Look-ups in named tables: a row name and a column name give one cell, copied from the table.

vas =
columns: veg, besuv
pedibet: [148, 91]
femi: [143, 102]
tutapa: [104, 104]
detin: [72, 110]
nuneb: [99, 151]
vud: [50, 212]
badon: [140, 97]
kegir: [188, 196]
muman: [146, 137]
fen: [120, 131]
zozuro: [90, 131]

badon, besuv: 97
vud, besuv: 212
pedibet, besuv: 91
detin, besuv: 110
pedibet, veg: 148
muman, besuv: 137
tutapa, veg: 104
tutapa, besuv: 104

vitudos =
	moluvas	vuv	tositu	kizisok	suvarog	repaveg
lelil	149	200	146	137	142	145
lobavid	144	117	161	121	122	143
tedifi	112	134	98	125	133	120
fitufop	102	164	101	125	146	132
retaza	119	191	92	134	149	157
zug	159	97	182	121	103	112
pobo	130	152	172	132	130	147
mun	150	82	168	116	103	104
tuf	101	117	67	118	128	147
golami	136	63	151	109	101	100
zarurip	116	187	117	130	153	148

What is the repaveg of pobo in vitudos? 147
What is the vuv of fitufop in vitudos? 164
What is the moluvas of lobavid in vitudos? 144
What is the moluvas of tedifi in vitudos? 112
What is the kizisok of tuf in vitudos? 118
What is the suvarog of tuf in vitudos? 128

rad.tsv
	gisozef	tesebib
rar	4808	4115
roratuz	7801	3844
pon	3323	4537
fuge	3851	7303
siv	6060	1742
kar	3830	6412
rago	6862	2789
mepuzot	3304	9590
patuso	7210	8527

What is the tesebib of mepuzot in rad? 9590
What is the gisozef of mepuzot in rad? 3304
What is the gisozef of kar in rad? 3830
What is the gisozef of pon in rad? 3323
What is the gisozef of rago in rad? 6862
What is the tesebib of patuso in rad? 8527
What is the tesebib of kar in rad? 6412
What is the tesebib of rago in rad? 2789
What is the gisozef of rar in rad? 4808
What is the tesebib of siv in rad? 1742
What is the gisozef of siv in rad? 6060
What is the tesebib of roratuz in rad? 3844
What is the gisozef of roratuz in rad? 7801
What is the gisozef of patuso in rad? 7210
What is the gisozef of fuge in rad? 3851
What is the tesebib of fuge in rad? 7303
What is the tesebib of pon in rad? 4537
What is the tesebib of rar in rad? 4115
Row with the largest tesebib: mepuzot

dumiz.tsv
	keb	kot	zozeri	gon	febeni	zof	boluga	kofikim	nuba	ged
bobe	24	29	27	-65	28	10	22	41	15	19
mor	5	-6	3	22	24	38	50	22	47	39
vuv	37	43	42	34	19	50	50	28	59	5
tato	23	3	13	2	17	27	26	50	58	29
fazag	37	17	47	18	36	11	-13	44	-2	18

kot of vuv = 43
zof of fazag = 11
gon of fazag = 18
boluga of mor = 50
ged of bobe = 19
ged of fazag = 18
zof of bobe = 10
zozeri of vuv = 42
gon of tato = 2
kofikim of bobe = 41
ged of mor = 39
zozeri of fazag = 47
boluga of bobe = 22
nuba of vuv = 59
zof of vuv = 50
febeni of bobe = 28
keb of tato = 23
kofikim of tato = 50
ged of tato = 29
kot of bobe = 29
Row with the largest gon: vuv

kob.tsv
	der	somipa	vef	guz	setu	suz	kivu
mafiriz	230	201	177	164	190	141	182
napor	252	63	181	160	241	183	217
viz	176	148	109	149	168	226	176
ganuza	173	141	233	230	191	122	102
kuz	197	182	213	184	164	201	187
nevasov	169	166	74	131	134	192	133
bupoma	219	101	216	235	231	165	113
bimugu	172	141	131	147	202	229	157

What is the vef of ganuza in kob? 233
What is the der of bupoma in kob? 219
What is the somipa of mafiriz in kob? 201
What is the suz of nevasov in kob? 192
What is the suz of viz in kob? 226
What is the der of nevasov in kob? 169
What is the setu of mafiriz in kob? 190
What is the guz of kuz in kob? 184
What is the der of bimugu in kob? 172
What is the setu of napor in kob? 241
What is the somipa of bimugu in kob? 141
What is the guz of napor in kob? 160
What is the kivu of kuz in kob? 187
What is the kivu of bupoma in kob? 113

rab
columns: givus, mosopov, tibira, tok, raz, guvu, lorono, luz
fura: [63233, 52174, 64768, 38339, 65162, 41501, 18180, 56658]
vep: [50677, 26143, 74582, 95761, 51720, 52100, 44763, 43461]
rem: [52227, 63142, 35181, 68876, 54680, 55325, 31224, 71355]
ketulor: [62260, 41724, 68955, 87264, 58094, 43902, 48792, 66619]
vupela: [76073, 75332, 78176, 37033, 50812, 16886, 65364, 68371]
disinal: [39819, 18044, 12866, 74371, 90870, 45479, 51717, 50285]
pabeza: [62773, 41436, 63855, 38590, 59079, 66986, 41742, 73536]
benibeb: [56871, 41477, 81652, 41804, 54692, 65307, 51829, 54405]
kugo: [76251, 74198, 74634, 50121, 70237, 24920, 65854, 36291]
pafemu: [75250, 68856, 54668, 55547, 66660, 38517, 66574, 43334]
kol: [58687, 29195, 56099, 64377, 45699, 58768, 66636, 74979]
mukate: [65022, 53473, 58673, 20750, 57770, 29869, 57751, 68932]
ruloz: [39149, 31664, 41841, 32731, 75069, 34180, 66661, 64304]

ruloz, guvu: 34180
kol, givus: 58687
rem, luz: 71355
ketulor, raz: 58094
benibeb, tibira: 81652
mukate, lorono: 57751
ruloz, raz: 75069
mukate, givus: 65022
disinal, givus: 39819
vep, givus: 50677
disinal, tok: 74371
ketulor, lorono: 48792
vep, tibira: 74582
vupela, givus: 76073
disinal, mosopov: 18044
mukate, raz: 57770
pafemu, tok: 55547
fura, guvu: 41501
vupela, guvu: 16886

